What is the hidden score of each row? Scores go from 0 to 16, and 8 is about the middle.
vec![0, 6, 1, -17, -7, -14, 18, -9, 8, -9, -41, -36] ~ 8
vec![5, 15, 2, 3, -30, -47, -32, -11, 14, 17, 11, 28] ~ 8
vec![35, 10, 16, 1, 6, 28, -12, -6, -17, -11, 2, 17] ~ 5
vec![-12, -3, 35, 59, 49, 8, 7, -10, -6, -9, -11, -32] ~ 0
vec![-10, -10, -11, -2, -15, -25, 16, 3, 38, 22, 7, 10] ~ 10
vec![3, 9, -9, 21, -11, -5, -4, -15, -7, -24, 1, -3] ~ 10
vec![-20, -12, 26, -7, 4, 3, 1, 0, 17, 9, 19, -13] ~ 2
vec![16, 18, 20, -13, -8, -11, 21, 19, 26, 20, 31, 18] ~ 4
vec![-6, 1, 39, 36, 46, 31, 27, 3, 5, -16, -11, -36] ~ 0
vec![-2, -5, 18, -3, -2, -11, 25, -9, 0, -9, -10, 21] ~ 4
vec![-21, -24, -25, -19, -4, -27, 5, -5, 17, 16, 6, 20] ~ 13
vec![6, 29, 28, 18, 36, 0, 27, 6, 9, 12, 22, 13] ~ 2
vec![7, -16, -4, 12, -14, 20, 37, 27, 21, 12, 15, 2] ~ 9
vec![16, -2, -14, 1, -15, 21, -12, 10, -1, 41, 29, 15] ~ 11
vec![15, 36, -8, -7, -17, -48, -28, -15, -18, 16, -11, 0] ~ 10
vec![-34, -23, -11, 34, -8, 2, -17, 0, -4, -24, -15, -8] ~ 10
vec![0, -29, -24, 8, -11, 20, 24, 5, 12, 6, 14, -10] ~ 13
vec![-9, 19, 18, 8, 22, 12, -3, 29, 18, 17, 10, 2] ~ 4
vec![-7, -10, 24, 27, 50, -7, -36, -20, -33, -26, -14, -9] ~ 3
vec![40, 21, 53, 40, 47, 13, 24, 30, 20, 41, 23, 21] ~ 0
vec![-36, -27, -49, -19, -9, 17, 19, 18, 14, 14, -2, -32] ~ 16
vec![-11, -15, 16, -9, 9, 10, 13, -9, -10, -10, -10, -8] ~ 5
vec![-3, -10, -5, -20, 24, -9, -10, 4, -3, -8, 9, 5] ~ 9
vec![-12, -7, -9, -14, 12, -11, -11, -8, 0, -17, 6, 3] ~ 10
vec![11, 14, -3, 16, -13, 0, 16, 2, 29, 20, 35, 7] ~ 9
vec![-27, 11, 33, 19, 15, 24, 33, -56, -54, -21, -30, 11] ~ 1
vec![-20, 31, 48, 11, -1, -26, -23, -25, -80, -39, -21, 17] ~ 0
vec![-5, -1, 16, 21, 42, -3, 27, 15, 7, 7, -17, -21] ~ 5
vec![-56, -3, 4, -12, -6, -21, -29, 8, 14, -11, -18, -56] ~ 7
vec![9, -17, -12, -1, -31, -14, -11, 6, -1, 2, 10, 24] ~ 11
vec![15, -15, 31, 9, -8, 22, -5, 15, 5, 7, -16, -34] ~ 1
vec![-25, -18, -19, 1, 18, 22, 7, -9, -11, -17, -4, -20] ~ 12
vec![6, 15, 1, -35, -1, -26, 13, 14, 43, 25, 21, 20] ~ 8
vec![17, 8, -2, -9, 4, -5, 32, 22, 13, 3, 7, 25] ~ 8
vec![0, -11, 16, -18, -14, -19, 1, -12, 6, 6, 10, 19] ~ 5
vec![16, 18, 30, 18, -1, -26, -20, -1, 1, 10, 1, -2] ~ 2
vec![21, -10, 7, -27, 23, -13, -21, 12, 2, 31, 28, 33] ~ 6
vec![13, -18, -3, 12, 20, -6, 7, 4, 3, 1, 23, 6] ~ 9
vec![6, -6, -4, -34, 15, -40, -6, -9, -8, 5, -18, -2] ~ 9
vec![-10, -14, 7, 38, 25, 2, 5, -8, -20, -35, -33, -6] ~ 6
vec![-73, 82, -52, -23, -18, -34, -13, -52, -65, 65, -80, -59] ~ 16
vec![13, -32, -5, -10, 21, 15, -24, -1, -12, -8, -25, 6] ~ 9
vec![5, 19, 19, 7, -3, -12, 2, -2, -3, -30, -14, -4] ~ 4
vec![2, -2, -11, -7, -21, -22, -3, -6, -8, -14, -10, 8] ~ 10
vec![39, 14, -29, -10, -14, -28, 25, 23, -23, -9, -15, 7] ~ 14
vec![23, 44, 7, -5, -15, -42, -23, 27, 8, 17, -2, 38] ~ 6
vec![40, 29, -24, -6, -18, -27, 6, 10, 6, 31, 13, 1] ~ 13
vec![29, 5, -10, 5, 12, 45, 6, -14, 1, 15, 37, 0] ~ 10
vec![11, 20, 44, 10, 22, 3, 13, 30, 40, 42, 19, -1] ~ 0
vec![-19, 22, -6, 22, 6, 18, -4, 8, 3, 18, 21, 29] ~ 9
vec![22, 20, 6, 23, 4, 3, 21, 10, 12, 17, 15, 8] ~ 7
vec![-23, 3, -8, -15, -27, -59, -50, 13, 26, 21, 20, 12] ~ 10
vec![-20, -8, 26, 5, 41, -9, -25, 2, -2, 0, -11, 13] ~ 2
vec![2, 12, 21, 17, 20, -24, -30, -9, -18, -11, -2, -1] ~ 3
vec![-11, 0, 6, -3, 0, -6, -16, -1, 9, -10, -3, 9] ~ 7
vec![-14, -24, -17, 14, -39, 3, -3, -10, 10, -21, -4, -12] ~ 12
vec![-38, -2, 16, 15, -22, -28, -42, -21, 2, -31, -29, -35] ~ 5
vec![14, 17, 0, 22, -2, 12, 16, -1, 18, -1, 29, 0] ~ 8
vec![-12, 18, -25, 14, -10, 29, -12, 10, 8, 16, 48, 12] ~ 13
vec![-11, 43, 30, 37, 25, 6, -2, 19, -10, -7, -25, 10] ~ 2
vec![2, 12, 13, -14, 22, -18, -26, 8, -2, 14, 31, 29] ~ 5
vec![31, -7, -35, -18, -8, -16, 28, 8, -16, 7, -6, -1] ~ 16
vec![9, -11, -4, 9, 0, 13, 7, 20, 26, 28, 28, 17] ~ 9
vec![10, -5, 30, 37, 33, 33, 18, -11, -8, -24, -4, 23] ~ 2
vec![-5, -26, 0, 54, 9, 59, 34, 1, 23, -5, 12, 10] ~ 8
vec![10, 20, 8, 21, -6, -12, -14, 10, 4, -4, 23, 26] ~ 6
vec![8, -10, 4, 12, 10, -4, 4, -1, -15, -28, -15, 8] ~ 7
vec![-7, 8, 8, 11, 16, -9, -10, 6, -3, -9, 1, 26] ~ 6
vec![-31, -3, -8, 14, -3, -9, -25, 14, 2, 2, 2, 25] ~ 10
vec![1, 7, 5, -20, 22, 21, 18, 33, 13, 16, 17, 2] ~ 7
vec![-7, -13, -1, -3, -30, 7, -8, 5, 13, -2, -22, -35] ~ 8
vec![-33, -20, -21, -15, -22, 2, -20, -8, 2, -16, -7, -15] ~ 13
vec![18, 5, -1, 11, -10, -11, 12, -10, 12, 25, 35, 32] ~ 8
vec![1, -19, -65, -22, -12, -39, 39, 27, -70, -18, -71, -12] ~ 16
vec![12, -8, 14, 32, 29, 7, 18, 12, -9, 5, -11, 0] ~ 5
vec![-18, -24, -19, -25, 8, -17, -6, -1, -7, 2, 4, -11] ~ 12
vec![-16, -11, -12, -27, -3, -8, 15, 18, 19, 13, 26, 3] ~ 11
vec![28, 10, 24, 30, 0, 20, 20, 13, 15, 13, 9, 13] ~ 3
vec![-9, -25, -4, -6, 0, -2, 41, -4, 14, 6, 11, 34] ~ 9
vec![-6, -15, 10, 28, 5, 42, -9, -1, -3, -24, -19, -41] ~ 6
vec![33, -13, -9, -15, 24, 29, -6, 9, 10, 16, 33, 52] ~ 10
vec![24, 13, -27, -34, -5, -31, 37, 21, 15, 1, -10, 0] ~ 14
vec![-4, -7, 22, 11, 0, -3, 0, -18, -16, -27, -6, 7] ~ 3
vec![41, 17, 24, 14, 8, -11, -3, -3, -5, 6, 5, 28] ~ 3
vec![-4, -9, 2, -16, 2, 21, 23, 11, 37, 16, 12, 22] ~ 8
vec![-28, -43, -30, -62, -22, -13, -50, 7, -35, -27, -18, -21] ~ 14
vec![6, 9, 26, 10, 21, -9, 0, 4, -8, 8, 2, 31] ~ 2
vec![-14, -31, -26, -58, 7, 16, 25, 43, 10, 3, 15, 0] ~ 14
vec![40, 2, -10, -13, -10, -6, 51, 20, 4, 2, -26, 8] ~ 10
vec![16, 19, 36, 15, 19, 15, 19, 17, 7, 14, 41, 16] ~ 0
vec![26, 5, 19, -4, 0, -10, -8, -27, -21, -23, -15, 26] ~ 4
vec![79, 46, -34, 9, 0, -24, 65, -52, -37, 73, -10, -12] ~ 15
vec![-5, -18, -7, -23, -4, 1, -15, 17, 8, 1, -2, 0] ~ 10
vec![3, 17, 35, -6, -1, -11, 27, 6, 23, 3, 3, 22] ~ 0
vec![7, 17, 8, 21, -6, -1, -42, -20, -9, -13, 9, 2] ~ 6
vec![18, 2, 1, -50, -38, -38, -18, -5, 11, 11, -6, -6] ~ 8
vec![32, 15, 9, -4, 23, 5, -3, 4, -8, -1, 18, 13] ~ 6
vec![-15, -6, 2, -6, 6, 22, -34, 15, -3, 13, 36, 10] ~ 8
vec![-26, -44, -9, -32, 3, 6, -28, 9, -2, -8, -11, -8] ~ 10
vec![-25, -13, -11, -27, 22, -6, -25, 8, -6, -26, -5, 4] ~ 10
vec![-12, -41, 7, -6, -15, -3, 55, 24, -6, 4, -22, -1] ~ 6
vec![22, 2, 21, 44, 22, 6, 6, -2, -1, -12, 13, 19] ~ 3
vec![-6, -24, -19, 4, 21, 11, 31, 43, 17, 20, 16, -6] ~ 12
vec![58, -66, -66, -40, -66, 23, -26, -42, 43, 31, -59, -60] ~ 16
vec![-10, 15, 3, 31, -9, -16, -36, -24, -10, 16, 7, 17] ~ 7
vec![-2, 6, 7, 13, -13, 3, 6, -23, -8, -36, -27, -50] ~ 6
vec![-62, 90, -71, -56, -46, -69, -68, -70, -61, 79, -23, -17] ~ 16
vec![-31, -12, 13, 47, 34, 5, 28, 8, 8, -25, -29, -33] ~ 5
vec![-12, 5, 0, -15, -18, -22, -23, -17, -6, -19, -7, 2] ~ 8
vec![1, -6, 4, 13, -4, 0, -12, -9, 3, 5, 4, 12] ~ 7
vec![11, -12, -14, -19, -23, -1, -37, -18, -12, 3, 25, -4] ~ 11
vec![18, 9, -4, -5, 2, -20, 18, 20, 22, 24, 27, 21] ~ 9
vec![-17, -19, 24, -9, -9, -15, 5, -8, -9, -28, -25, -8] ~ 3
vec![28, 25, 15, 23, 6, 2, 1, 3, -3, -1, 12, 15] ~ 5
vec![-15, -21, -23, -40, -42, -55, -8, -10, -13, -12, -10, -30] ~ 13
vec![23, 2, -3, -11, -8, 1, 19, 9, 2, 7, 23, 19] ~ 9
vec![4, -9, 3, -7, -22, 28, 16, 2, 41, 18, 16, -9] ~ 7
vec![-5, -18, -5, 16, -1, 4, 21, 39, 19, 1, -16, 6] ~ 9
vec![-17, -17, 11, -30, 13, -7, -17, 11, -1, -21, -12, -23] ~ 6
vec![-2, -25, -1, 10, 1, -33, -7, 18, 14, 13, 5, 1] ~ 8
vec![4, 0, -8, 10, 1, 11, 10, 10, 5, -11, 13, 6] ~ 10
vec![9, 20, 28, -6, 13, -45, -16, -21, -19, -28, -56, -41] ~ 2
vec![-17, 2, 26, -6, 21, -17, -28, -1, -5, -22, -11, -26] ~ 2
vec![-16, 10, 27, -5, 27, -1, -10, 25, 5, -9, -6, -1] ~ 2
vec![-32, -24, -42, -31, -52, -81, 61, -71, -85, 55, -56, -45] ~ 16
vec![-11, -1, 6, 30, 41, 40, 47, 35, 23, 19, 10, 14] ~ 7
vec![1, 18, 11, 34, 10, -1, 11, 16, 6, -29, -11, -25] ~ 6
vec![7, 12, 0, 25, -10, -8, -28, -9, 20, -5, 8, 15] ~ 8
vec![-21, -22, 12, 0, 30, 19, -10, 9, 5, -7, -9, -10] ~ 5
vec![-1, -11, -15, -8, -6, -18, 34, 8, 8, 12, -22, -13] ~ 11
vec![13, 4, 8, -2, 33, 47, 66, 39, 40, 28, 26, 30] ~ 6
vec![0, 12, -1, 13, -20, 3, -21, -8, -8, -35, -5, -19] ~ 8
vec![25, 21, -25, -18, -23, -4, 20, -1, -9, -18, -5, -3] ~ 13
vec![45, 74, -42, 35, -22, 24, -52, -79, -90, -7, 49, -21] ~ 16
vec![25, 14, 27, 29, 37, 37, 39, 24, 9, 6, 23, 23] ~ 2
vec![-2, -3, -3, -39, 7, -22, -6, 19, 11, 21, 29, 28] ~ 9
vec![17, 23, 7, 30, 22, -15, -23, -9, -14, -4, 19, 21] ~ 6
vec![28, -12, -53, -33, -14, 7, -47, -75, 22, 22, 26, -15] ~ 16
vec![18, 16, 21, 39, 13, 27, 15, 0, -7, -29, -9, 2] ~ 3
vec![9, 60, 50, 6, 20, -18, -14, -9, 9, -12, -21, 9] ~ 0
vec![-51, 54, -54, -23, -22, 62, -22, -43, -50, 26, 80, -33] ~ 16
vec![31, 12, 18, -14, -5, -14, -23, -3, 12, 8, 31, 49] ~ 4
vec![-16, -24, -4, 22, -3, 17, 11, 9, -13, -25, -41, -35] ~ 9
vec![-48, -49, -19, 13, -25, 14, -24, -5, 3, -21, -38, -67] ~ 12
vec![4, -2, 4, 6, -26, -20, -5, 4, 6, 0, 9, 7] ~ 7
vec![1, -31, 3, -1, -13, 14, 19, 5, -8, -29, -16, -9] ~ 7
vec![19, -4, -1, -9, -1, 46, 13, 26, 21, 6, 8, -21] ~ 8
vec![39, 5, -2, 5, 0, -9, 9, -9, 2, 3, 29, 40] ~ 8
vec![-25, -26, 33, -23, -26, -7, -7, -4, -16, -15, -27, 4] ~ 1
vec![2, -18, -3, -6, -22, 14, 30, 6, 4, -22, -12, 2] ~ 9
vec![-9, -15, -31, -31, -30, -14, 21, 34, 14, -4, -13, -27] ~ 15
vec![-7, 6, 0, 23, 5, 0, -8, -9, -10, -25, -5, -4] ~ 8
vec![-24, -21, -3, -18, -5, 13, -24, 9, 6, 2, 11, -4] ~ 9
vec![-24, 16, -61, -3, -39, -30, -35, -22, -16, -6, 7, 20] ~ 16
vec![6, -21, -17, 7, 19, 26, 25, 4, -1, -6, 13, 30] ~ 12
